(107): [ -2.1  -5.8 -32.5  21.2   0.4  -3.0   2.1   9.7   1.5   2.1 -15.4   3.1
  -3.8 -10.2 -39.7  -2.9 -12.4  -7.1   6.6  -0.8 -11.1   2.5 -28.0   5.4
 -20.4  22.7  -8.2  22.3  22.9   3.1 -15.3  -4.6  -4.7  28.4 -10.8  -2.7]
(212): [  7.3 -20.9   1.3 -26.1   1.5  -0.5   3.6  -3.2  23.7  39.9 -24.5   3.1
  -3.7 -25.9  21.4 -16.6   5.7 -20.8 -26.1   6.8   3.0  10.2  44.6  -6.4
 -24.5   3.0 -20.7  14.1 -24.9 -14.0  11.9   9.1  -8.9   9.8 -15.5   3.5]
(191): [ 14.8   1.0   6.2  -6.4  -3.9   1.4 -10.2   3.6  -0.5  -8.1 -35.3  -1.3
 -41.3   6.5 -39.6   6.8   4.7   2.7  10.2 -11.4   2.1  -5.4   6.2   3.3
  64.8  27.2  17.0 -53.9  11.5  13.7  -0.2   5.5 -32.4  -9.9  10.1   2.1]
(72): [  5.6 -17.5 -32.7  -5.5   6.0  -3.1 -11.8  -4.0  13.3 -31.6   4.2  11.0
 -25.2  -4.3   0.2   5.7   2.1  19.2  10.0 -15.9 -15.7  -9.0 -75.1  -8.5
 -19.3  -3.1  -4.7 -62.3  11.4   4.8 -13.0   0.3 -17.4   0.7   3.1   5.4]
(58): [  2.9  17.9 -24.1  18.3   8.6   0.6   5.5   4.7  -8.7 -10.7 -10.8 -13.6
 -21.8   6.6 -39.6  -2.9   6.8  -0.4 -17.8  -2.2 -15.5   5.0  92.0  -2.8
  -8.2  13.9   0.6  45.4   1.2  13.3  -5.2  -4.2   5.9  26.9  -3.1   5.1]
where: [-20.8] -> (212), 18
tail: [ 3.1 -3.7] -> [-25.9  21.4 -16.6   5.7 -20.8 -26.1   6.8   3.0  10.2  44.6  -6.4 -24.5
   3.0 -20.7  14.1 -24.9 -14.0  11.9   9.1  -8.9   9.8 -15.5   3.5]
tail: [-26.1   1.5  -0.5   3.6] -> [ -3.2  23.7  39.9 -24.5   3.1  -3.7 -25.9  21.4 -16.6   5.7 -20.8 -26.1
   6.8   3.0  10.2  44.6  -6.4 -24.5   3.0 -20.7  14.1 -24.9 -14.0  11.9
   9.1  -8.9   9.8 -15.5   3.5]
tail: [-39.7  -2.9] -> [-12.4  -7.1   6.6  -0.8 -11.1   2.5 -28.0   5.4 -20.4  22.7  -8.2  22.3
  22.9   3.1 -15.3  -4.6  -4.7  28.4 -10.8  -2.7]
tail: [  6.6 -39.6] -> [ -2.9   6.8  -0.4 -17.8  -2.2 -15.5   5.0  92.0  -2.8  -8.2  13.9   0.6
  45.4   1.2  13.3  -5.2  -4.2   5.9  26.9  -3.1   5.1]

(137): [-12.3  23.8  -1.3 -20.5  19.1 -20.5 -27.0 -13.0]
(53): [-33.2  30.2  -5.2  16.3   4.2  50.6 -14.5  11.8]
(66): [ 11.9  30.2  -5.2  16.3   4.2  50.6 -14.5  11.8]
(32): [  6.3 -15.9  39.3 -63.4 -51.4 -29.9  28.5 -26.3]
(212): [-47.0  11.2   3.7 -26.9  18.7   4.1  32.4   6.8]
where: [-26.9] -> (212), 4
where: [-12.3] -> (137), 1
where: [3.7] -> (212), 3
where: [-29.9] -> (32), 6

(66): [  5.3 -46.0 -78.9 -46.5 -83.3 -20.5  83.5 -56.2]
(29): [-21.5 -58.3 -70.9  27.2  82.4  73.8  83.5 -51.3]
(58): [ 69.6 -39.2  66.6 -39.5 -26.2  56.1 -17.4  45.5]
(191): [-71.0  82.7 -14.8  23.3 -59.6 -53.1  27.5 -22.2]
(32): [ -3.6  13.8  -3.3 -13.2 -29.5 -38.7  66.7  14.0]
(60): [-66.4  81.9  27.1 -68.9   1.6 -53.2   1.8  75.6]
tail: [-26.2  56.1] -> [-17.4  45.5]
where: [-56.2] -> (66), 8
where: [-53.1] -> (191), 6
where: [27.2] -> (29), 4

(72): [ 5.4  2.3  1.4 26.3 -4.6 -9.6  3.1  9.4]
(191): [-18.3 -13.2  -9.3 -12.6  -2.3  19.6 -22.2  -9.7]
(212): [ -9.4  21.6 -25.0 -10.4 -25.0  -4.8 -11.4 -42.6]
(66): [-10.2  22.8 -24.4 -35.1  -8.6  -9.9  -8.0 -52.7]
(70): [ -5.8  44.1 -16.7  24.7 -80.6 -10.1 -16.9 -50.5]
(60): [ 14.4  49.3  -1.3  10.7   5.3 -44.1  16.2 -39.4]
(137): [ -9.9  -6.3  -1.7  -2.8   0.4   6.3 -13.2  -1.6]
(58): [-1.6  2.8 -4.7 -4.4  3.8 -7.7 -0.7 -7.0]
(29): [-14.3   1.8 -13.6   8.8 -32.8  14.2 -22.4 -13.7]
where: [5.4] -> (72), 1
tail: [2.3 1.4] -> [26.3 -4.6 -9.6  3.1  9.4]

(32): [-98.3 -25.4 -53.7  67.2 -27.9]
(66): [-98.3 -25.5 -53.7  67.2  12.0]
(191): [-98.3 -25.5 -53.6  67.2   9.8]
tail: [-98.3 -25.4 -53.7  67.2] -> [-27.9]
tail: [-98.3 -25.5 -53.7  67.2] -> [12.0]
where: [-53.6] -> (191), 3
[-98.3 -25.5 -53.6  67.2   9.8] -> (191)
where: [-25.4] -> (32), 2
tail: [-98.3 -25.5 -53.6] -> [67.2  9.8]

(137): [ -4.2 -42.5 -59.3  10.1 -32.5 -13.0  11.3   6.0 -15.5  -0.6  11.2 -14.1
  24.1   0.3 -10.6]
(53): [-13.7 -42.5 -55.8  37.9 -41.9   2.5  69.6  -1.1  -9.0  20.4  43.8 -17.6
  -7.2   3.2   4.3]
(29): [ 21.2 -65.0 -81.4 -51.4 -63.0  12.1 -59.6  13.4  -3.4 -16.9 -58.7 -38.8
 -16.0   7.5   6.1]
(32): [  5.0 -35.4  -5.7 -36.1 -19.6  41.0 -31.7  12.6 -64.1  -7.8 -27.4 -42.5
 -59.7   4.0  17.6]
(60): [ 11.8  -5.6  16.3  -1.5  -6.6 -11.4  42.5  -7.4  18.5 -15.4   2.6 -25.6
 -39.8  -3.1 -46.7]
where: [-14.1] -> (137), 12
where: [6.0] -> (137), 8

(107): [ -5.9   0.4   1.3  18.7  -2.6  -8.6   0.3 -10.1  -0.9 -35.1  -6.2   0.5
  -4.8  -4.8  -5.6  -0.1  -1.3   0.8  -4.3   0.0  -2.8  -4.0  -5.5  -8.4
  -4.7  -2.0  -7.3 -11.4  -3.2   0.8   1.4   0.7  -2.0  -4.1  -8.8  -2.4
  -4.4  -5.3  -2.5  -2.7  88.3  -4.7  -3.1  -2.5  -2.0  -2.7  -0.2  -1.1
  -2.5  -1.7  -1.9   1.0  -7.4  -3.7  -2.6  -2.2]
(60): [ -6.0  -1.7  -7.7  18.7  -4.6  -6.6  -3.9  10.2  -2.3 -35.1   0.4  -3.0
 -10.5  -8.9  -3.3  -4.2   0.1   1.2   0.3   1.4  -8.4  -3.3  -5.5  -7.6
  -2.0  -5.6  -8.8 -15.9  -8.7  -8.1   6.6  -6.6   5.5  -6.6  -8.0   4.3
   7.2  -7.0   2.3   9.9  88.3  -2.4 -11.1  -1.9  -0.2  -0.8  -3.8  -0.1
  -1.1   6.2   3.5  -0.2   8.1  -3.8   0.3   0.0]
(66): [ -5.9   0.4   1.3  18.7  -2.6  -8.6   0.3 -10.1  -0.4 -35.1  -6.2   0.5
  -3.7  -4.8  -5.6  -0.1  -1.3   0.8  -4.3   0.0  -2.8  -4.0  -5.5  -8.4
  -4.7  -2.0  -7.3 -11.4  -3.2   0.8   1.4   0.7  -2.0  -4.1  -8.8  -2.4
  -4.4  -5.3  -2.5  -2.7  88.3  -4.7  -3.1  -2.5  -2.0  -2.7  -0.2  -1.1
  -2.5  -1.7  -1.9   1.0  -7.4  -3.7  -2.6  -2.2]
(32): [ -5.0   0.0  -3.0  18.7   0.2  -5.6  -1.8  -4.3  -6.3 -35.1  -5.8  -4.3
  -4.1  -3.3   1.8  -1.5   3.9   3.6  -0.3   2.6  -6.4   0.9   1.9  -3.6
  -2.0  -1.9  -3.9 -13.9  -4.3  -3.8  -2.8  -4.8   9.4  -4.2  -8.6   1.3
  -9.8  -1.1  -4.5  -3.3  88.3  -4.2  -7.4  -4.1  -0.5  -5.8  -5.1  -0.9
  -3.4  -1.3  -2.2   0.9  -5.6  -2.4  -0.9  -1.1]
(137): [ -2.6  -0.4   0.3  18.7   5.5 -10.6   0.9  12.6  -4.0 -35.1  -2.3  -4.1
  -8.6   1.1  -0.7  -0.6  -0.9   1.9   1.4  -2.7  -9.1  -3.8   4.1  -1.8
   1.8  -3.7  -3.8 -11.3  -1.8  -8.5  -7.8  -1.6  -8.9  -4.7  -9.0  -2.5
 -10.5  -2.7 -11.2   1.0  88.3  -0.9   5.9  -6.8   2.6  -9.2  -5.3  -3.5
  -3.1  -7.5  -8.5  -3.9   1.0  -3.7  -4.5  -2.7]
(70): [-10.3  -0.2   2.1  18.7  11.2  55.4 -14.0   5.5  -4.9 -35.1 -18.8   5.0
   2.5   0.6 -10.4 -11.6   4.1   1.9   1.5  -6.4  10.9 -12.0 -13.1 -15.2
 -10.3  -4.4 -19.1  -8.5   8.5 -14.3 -12.5   2.5  -2.7  -2.4 -10.4  -6.6
 -24.8   4.8 -12.7 -14.8  88.3   2.1  11.1   3.0 -13.3  18.7  28.5  -5.6
   8.4  -4.5  -1.8 -11.8 -14.8   9.5  -2.2  14.1]
(53): [ 21.1  -3.4  -3.2  18.7 -13.8 -31.1  16.0   8.2  13.6 -35.1  64.2  -3.7
  15.9  -1.9  18.0  11.7  -1.3   1.4  -1.7  12.0 -10.9  21.0  20.0  56.6
  13.1 -12.3 -17.4 -14.0 -19.0  41.3  13.9  -6.3 -18.1  -1.5  -6.7   1.5
  36.0 -12.0 -12.8  17.6  88.3 -10.2 -11.4  -7.1  20.9 -13.4 -21.9   4.0
 -10.7  -3.3  -2.6  22.2   8.9  -9.8   3.9  -6.0]
(72): [ 21.1  -3.4  -3.2  18.7 -13.8 -31.1  16.0   8.2  13.6 -35.1  64.2  -3.7
  -1.7  -1.9  18.0  11.7  -1.3   1.4  -1.7  12.0  -5.5   0.0  20.0  56.6
  13.1 -12.3 -17.4 -14.0 -19.0  41.3  13.9  -6.3 -18.1  -1.5  -6.7   1.5
  36.0 -12.0 -12.8  17.6  88.3 -10.2 -11.4  -7.1  20.9 -13.4 -21.9   4.0
 -10.7  -3.1  -2.6  22.2   8.9  -9.8  -0.5  -6.0]
(191): [ 25.3  -6.9  36.3  18.7  32.8   6.0  31.8 -18.5  -3.2 -35.1 -10.2  11.4
  71.6  28.4  22.9  28.9  -4.6  -0.6   4.1  -2.3  53.2  19.4   7.7   8.8
  -5.1  13.5  37.6   0.3  43.2  15.7 -19.0   8.0  13.3  26.9 -15.0 -19.7
 -31.6  37.6 -14.5 -37.0  88.3  26.7  -6.5 -12.2  -3.6  -2.8  -2.9  11.5
  -2.2 -15.5 -31.3  10.6 -32.7  16.4  -0.4   3.1]
(58): [ -9.6   6.1 -12.0  18.7 -17.5  -9.1 -11.4   2.5  -3.5 -35.1   2.4  -3.5
 -23.8 -11.3 -10.3 -13.0   0.4  -2.4  -6.1   1.4 -16.7  -8.1  -6.3 -10.6
   2.3  -8.2 -16.2 -30.8 -22.2 -15.9  30.4  -9.5  -8.7 -12.8  -6.2  26.5
  53.8 -25.0  27.2  63.5  88.3 -12.7  -9.4  10.5   2.4  -2.9  -2.8  -7.9
   1.4  37.9  43.8  -5.0  62.0  -9.6   9.4  -1.8]
(212): [-10.3  -0.2   2.1  18.7  11.2  55.4 -14.0   5.5  -4.9 -35.1 -18.8   5.0
 -18.4   0.6 -10.4 -11.6   4.1   1.9   1.5  -6.4  10.9 -12.0 -13.1 -15.2
 -10.3  11.9  11.0  -8.5   8.5 -14.3 -12.5   2.5  -2.7  -2.4 -10.4  -6.6
 -24.8   4.8   0.9 -14.8  88.3   2.1  11.1   3.0 -13.3  18.7  28.5  -5.6
   8.4  -4.5  -1.8 -11.8 -14.8   9.5  -2.2  14.1]
tail: [11.9 11.0 -8.5  8.5] -> [-14.3 -12.5   2.5  -2.7  -2.4 -10.4  -6.6 -24.8   4.8   0.9 -14.8  88.3
   2.1  11.1   3.0 -13.3  18.7  28.5  -5.6   8.4  -4.5  -1.8 -11.8 -14.8
   9.5  -2.2  14.1]
[ 21.1  -3.4  -3.2  18.7 -13.8 -31.1  16.0   8.2  13.6 -35.1  64.2  -3.7
  15.9  -1.9  18.0  11.7  -1.3   1.4  -1.7  12.0 -10.9  21.0  20.0  56.6
  13.1 -12.3 -17.4 -14.0 -19.0  41.3  13.9  -6.3 -18.1  -1.5  -6.7   1.5
  36.0 -12.0 -12.8  17.6  88.3 -10.2 -11.4  -7.1  20.9 -13.4 -21.9   4.0
 -10.7  -3.3  -2.6  22.2   8.9  -9.8   3.9  -6.0] -> (53)

(53): [ 20.8  20.2   0.4   4.4 -36.0]
(58): [ 20.9  20.2   0.4   4.4 -36.0]
(60): [-8.2 20.2  0.8 15.4 41.9]
(212): [  5.4   0.3   5.0 -10.5  61.6]
(191): [ -8.2  30.1  17.0   4.4 -36.0]
(32): [ -3.1  25.4 -12.0  19.2 -22.7]
(29): [ 15.9  -4.7  23.6 -31.6  41.5]
(66): [  5.4   0.3  14.4 -16.5  10.4]
tail: [20.8 20.2] -> [  0.4   4.4 -36.0]
tail: [20.2  0.8] -> [15.4 41.9]
tail: [5.4 0.3 5.0] -> [-10.5  61.6]
where: [20.8] -> (53), 1
[  5.4   0.3   5.0 -10.5  61.6] -> (212)
tail: [20.8 20.2  0.4] -> [  4.4 -36.0]

(72): [ 39.3  30.4 -29.3 -25.8  28.4  38.2  44.4  31.4 -26.8 -27.2 -29.3  37.8
 -26.3 -28.5 -26.9 -29.6 -27.6 -27.4 -28.7 -38.9 -38.4 -43.4  34.9  34.7
 -35.6 -31.9  34.1  38.5 -33.4  37.0  31.1 -46.8  28.5  31.6  35.4  31.4]
(212): [ 39.3  30.4 -29.3 -25.8  28.4  38.2  44.4  31.4 -26.8 -27.2 -29.3  37.8
 -26.3 -28.5 -26.9 -29.6 -27.6 -27.4 -28.7 -38.9 -52.6 -52.3  44.3  48.6
 -54.6 -52.6  46.1  47.8 -51.6  47.2  50.8 -63.2  43.9  42.9  50.6  48.9]
(29): [ 39.3  30.4 -29.3 -25.8  28.4  38.2  44.4  31.4 -26.8 -27.2 -29.3  37.8
 -26.3 -28.5 -26.9 -29.6 -27.6 -27.4 -28.7  31.3  33.4  37.3 -25.3 -33.6
  31.0  33.7 -27.1 -27.2  34.4 -33.0 -31.2  37.9 -28.1 -28.5 -31.7 -32.1]
(58): [ 39.3  30.4 -29.3 -25.8  28.4  38.2  44.4  31.4 -26.8 -27.2 -29.3  37.8
 -26.3 -28.5 -26.9 -29.6 -27.6 -27.4 -28.7  31.3  33.4  37.3 -25.3  40.0
 -46.4 -40.1  33.2  39.7 -41.3  35.2  39.5 -50.1  30.9  33.0  33.7  30.9]
where: [31.6] -> (72), 34
tail: [ 34.7 -35.6 -31.9  34.1] -> [ 38.5 -33.4  37.0  31.1 -46.8  28.5  31.6  35.4  31.4]

